Small tables with named rows and columns. After each table, cells are looked up by row and column.

koz.csv
,tevonim,sulomup,lel,modav,lisi
sef,0.8,4.8,2.9,4.7,2.3
fupi,8.6,4.4,6.8,5.6,6.3
rakatu,4.4,4.0,5.7,8.5,1.9
rifus,1.1,4.6,3.4,5.8,1.8
zur,6.7,3.9,6.7,8.3,3.4
marikeg,8.1,4.1,7.0,7.2,5.0
mika,6.1,3.9,6.5,8.5,2.9

tevonim of zur is 6.7
modav of marikeg is 7.2
lel of mika is 6.5
lel of zur is 6.7
sulomup of marikeg is 4.1
sulomup of rifus is 4.6
lisi of zur is 3.4
modav of rakatu is 8.5
modav of sef is 4.7
tevonim of marikeg is 8.1
modav of zur is 8.3
lisi of rakatu is 1.9
Which row has the largest lisi? fupi

Table gakos
	nud	rulamu	los	lut	leg	ton
vit	66.1	45.8	-39.0	79.8	25.3	-60.2
bar	-3.3	83.5	10.6	41.4	54.8	24.4
getu	64.7	45.4	-40.2	77.8	23.8	-58.0
rig	-4.9	80.8	9.0	43.6	56.1	23.9
nanezar	64.1	34.0	43.5	53.2	43.5	-61.3
fup	66.0	38.9	41.6	57.4	44.1	-59.1
zotokev	61.8	36.3	45.7	58.4	42.4	-65.0
debok	68.9	34.8	46.6	55.8	40.1	-68.0
vuru	3.8	84.0	8.3	43.1	52.3	28.9

rulamu of rig is 80.8
nud of debok is 68.9
rulamu of bar is 83.5
nud of zotokev is 61.8
ton of rig is 23.9
ton of zotokev is -65.0
ton of bar is 24.4
los of bar is 10.6
nud of fup is 66.0
Row with the largest ton: vuru

putimu =
|  | zoma | valofup | mina | roret | rit |
|---|---|---|---|---|---|
| fudof | 91 | 183 | 29 | 180 | 78 |
| bifi | 154 | 218 | 39 | 176 | 151 |
| dom | 133 | 169 | 36 | 199 | 148 |
| gil | 122 | 159 | 79 | 192 | 141 |
| zan | 33 | 103 | 90 | 246 | 85 |
| bepeta | 119 | 132 | 71 | 215 | 158 |
| bis | 108 | 171 | 73 | 197 | 126 |

bis, zoma: 108
fudof, mina: 29
gil, rit: 141
gil, zoma: 122
bepeta, valofup: 132
bepeta, roret: 215
bifi, rit: 151
bifi, zoma: 154

bemotis:
	mikoro	deg	fizu	negu	sezo	belameb	vit	kapepi	rerugot
volenab	-34	14	-27	-10	-13	0	-84	-12	2
ziribin	-49	27	-25	12	2	-23	-13	19	15
tino	14	-54	-16	-5	-3	9	-8	-26	0
godi	-3	-48	-15	-1	-25	28	22	25	-31
zot	-56	-29	-31	-29	2	-42	-29	16	20
tifasil	-26	-9	-30	-34	-23	9	-38	-33	-5
tototad	-59	-35	32	-9	-61	-38	-56	-49	-42
fen	0	-16	-59	-12	-53	-46	1	-25	-24
mokat	-2	-43	-22	-15	-20	29	52	-8	-10
redaded	-56	-33	20	0	-51	-34	-22	-48	-32

volenab, kapepi -> -12
tototad, deg -> -35
godi, negu -> -1
tototad, belameb -> -38
volenab, belameb -> 0
godi, rerugot -> -31
mokat, kapepi -> -8
tifasil, vit -> -38
redaded, belameb -> -34
redaded, vit -> -22
fen, fizu -> -59
tifasil, kapepi -> -33
godi, fizu -> -15
tino, fizu -> -16
tino, kapepi -> -26
Row with the largest mikoro: tino

turen:
|  | migigag | tezivid | didedi | sor |
|---|---|---|---|---|
| lan | 426 | 403 | 386 | 359 |
| vit | 440 | 435 | 409 | 175 |
| repomep | 420 | 473 | 432 | 372 |
| biz | 421 | 406 | 442 | 697 |
| dis | 458 | 423 | 434 | 888 |
| tadenil | 448 | 457 | 434 | 462 |
| sabuna | 438 | 422 | 420 | 78 |

What is the sor of tadenil in turen? 462
What is the didedi of vit in turen? 409
What is the migigag of dis in turen? 458
What is the tezivid of tadenil in turen? 457
What is the didedi of sabuna in turen? 420
What is the migigag of tadenil in turen? 448
What is the tezivid of vit in turen? 435
What is the didedi of dis in turen? 434
What is the sor of biz in turen? 697
What is the sor of vit in turen? 175
What is the sor of lan in turen? 359
What is the tezivid of lan in turen? 403
What is the migigag of lan in turen? 426
What is the didedi of lan in turen? 386

pud:
	det	luros
netebov	-5478	7540
zado	520	-399
lep	-641	-727
rekot	4265	187
kotudit	5614	243
vete	-4079	-1495
zop	-160	-440
gif	-347	-1663

lep, det => -641
vete, det => -4079
zop, det => -160
zop, luros => -440
rekot, det => 4265
vete, luros => -1495
lep, luros => -727
kotudit, det => 5614
gif, det => -347
netebov, det => -5478
rekot, luros => 187
zado, det => 520
netebov, luros => 7540
zado, luros => -399
kotudit, luros => 243
Row with the largest det: kotudit

mal =
|  | mebaza | pazem | lok | bas |
|---|---|---|---|---|
| mibu | 117 | 117 | 137 | 248 |
| tup | 141 | 144 | 111 | 74 |
| gosa | 99 | 199 | 153 | 128 |
| nebusa | 155 | 164 | 247 | 72 |
| nup | 118 | 162 | 67 | 148 |
| fotu | 92 | 152 | 110 | 140 |
| mub | 79 | 166 | 101 | 60 |

What is the mebaza of mibu in mal?
117
What is the bas of mibu in mal?
248
What is the mebaza of mub in mal?
79
What is the bas of gosa in mal?
128
What is the lok of fotu in mal?
110
What is the pazem of gosa in mal?
199
Row with the largest lok: nebusa

